Some points, one per row:
c(0.4, -0.5, -0.1, -1.2, 0.5, 0.3, 0.4, 0.4)
c(1.2, -0.9, -0.3, -0.4, 0.2, 0.9, 0.6, 1.4)
c(1.1, -0.6, 0.5, -0.7, 0.0, 0.3, -0.1, 0.7)
c(-0.5, -1.0, 0.0, 0.3, -0.1, 0.2, 0.0, -0.3)
c(0.1, -0.8, -0.9, 0.6, 0.5, 1.1, 0.7, 1.3)
c(-1.0, -1.2, -1.5, 1.1, 0.1, 1.0, 0.7, 1.0)
c(0.5, -0.1, 0.2, -0.3, 0.4, 0.3, 0.3, 0.6)
c(0.5, -1.1, -0.5, 0.4, 0.4, 1.0, 0.6, 0.9)
c(-1.5, 1.9, 0.6, 0.7, -1.0, -2.0, -1.2, -3.5)
c(0.1, 0.6, 0.2, -0.7, -0.4, -0.3, -0.2, 1.1)
c(-0.7, 0.8, -0.4, 0.3, -0.5, -0.4, -0.4, 0.0)
c(-0.1, 0.6, 0.8, -0.5, -0.5, -1.1, -0.7, -0.9)
c(-1.1, 0.8, 0.0, 0.4, -0.4, -0.8, -0.6, -1.2)
c(-0.1, -0.8, 0.2, 0.8, 0.5, 0.5, 0.2, -0.4)
c(0.7, -0.3, -0.1, -0.2, 0.2, 0.6, 0.4, 1.0)
c(0.8, -0.8, -0.5, 0.3, 0.9, 1.3, 0.9, 1.3)
c(-1.1, -0.3, -0.6, 0.6, -0.3, 0.4, 0.4, 0.2)
c(1.3, -1.0, -0.4, -1.2, 0.0, 1.2, 0.9, 2.6)
c(0.4, -0.4, -0.8, -1.3, -0.3, 0.6, 0.5, 1.3)
c(1.7, -1.3, -0.2, -0.2, 1.2, 1.9, 1.1, 2.2)
c(1.0, 0.1, 0.4, -0.7, -0.1, -0.1, -0.3, 0.7)
c(0.1, -1.5, -1.0, 0.8, 0.8, 1.4, 0.8, 1.0)
Then 12 other points, each followed by its number:
c(0.0, 1.1, 0.7, 0.3, 0.3, -0.6, -0.5, -0.9) 0
c(0.8, -1.1, 0.1, 0.1, 0.9, 1.6, 0.8, 1.7) 1
c(-0.3, 0.7, 0.4, 0.3, -0.2, -0.9, -0.6, -1.3) 2
c(1.3, -1.5, -0.6, 0.3, 1.2, 1.9, 1.1, 1.8) 3
c(0.9, -1.2, 0.1, -0.2, 1.0, 1.0, 0.5, 0.9) 4
c(0.3, -1.9, -0.8, 1.5, 0.7, 1.7, 0.9, 0.4) 5
c(-2.5, 2.1, 0.7, 0.9, -1.2, -2.5, -1.7, -3.6) 6
c(1.8, -1.6, 0.4, -0.5, 1.1, 1.7, 1.0, 2.3) 7
c(-1.7, 2.2, 0.6, 0.0, -1.7, -2.3, -1.6, -2.3) 8
c(0.1, 0.3, 0.8, 0.4, 0.6, -0.6, -0.6, -0.8) 9
c(-2.3, 2.2, 0.5, 0.5, -1.0, -2.3, -1.4, -3.2) 10
c(1.1, 1.1, 0.8, -1.1, -0.2, -0.4, -0.1, 0.5) 11
Which of these numbered points is nearest to each point below, ignoring the direction in which the first points spread most? Its number follows each.
c(0.7, -1.3, -0.8, 0.5, 0.2, 1.4, 1.0, 1.7) > 6
c(1.6, 2.3, 2.1, -1.9, -1.0, -1.6, -0.9, -0.7) > 11
c(-1.9, -0.7, -1.3, 1.9, 0.5, 0.2, 0.3, -1.0) > 5
c(0.5, 0.1, 1.0, -0.5, -0.3, -0.5, -0.6, -0.5) > 7
c(-0.5, -0.3, 0.9, 0.1, 0.3, -0.6, -0.6, -1.7) > 4
c(1.7, 2.0, 1.7, -2.1, -1.1, -1.4, -0.8, -0.1) > 11
c(1.3, -1.0, -0.2, -0.2, 0.6, 1.2, 0.8, 1.6) > 2
c(1.0, -0.7, -0.2, 0.0, 0.4, 0.6, 0.5, 0.8) > 2
c(0.7, -1.4, -1.0, 0.1, 0.4, 1.3, 0.8, 2.1) > 6
c(-1.0, -0.4, -1.1, 0.9, 0.4, 0.3, 0.1, -0.1) > 6
c(-0.7, -1.4, -0.5, 1.5, 1.3, 1.4, 0.9, 0.0) > 5
c(0.5, -0.9, 0.5, 0.3, 0.6, 0.8, 0.3, 0.3) > 4
c(1.2, -0.6, 0.4, -0.5, 0.2, 0.5, 0.2, 0.6) > 7
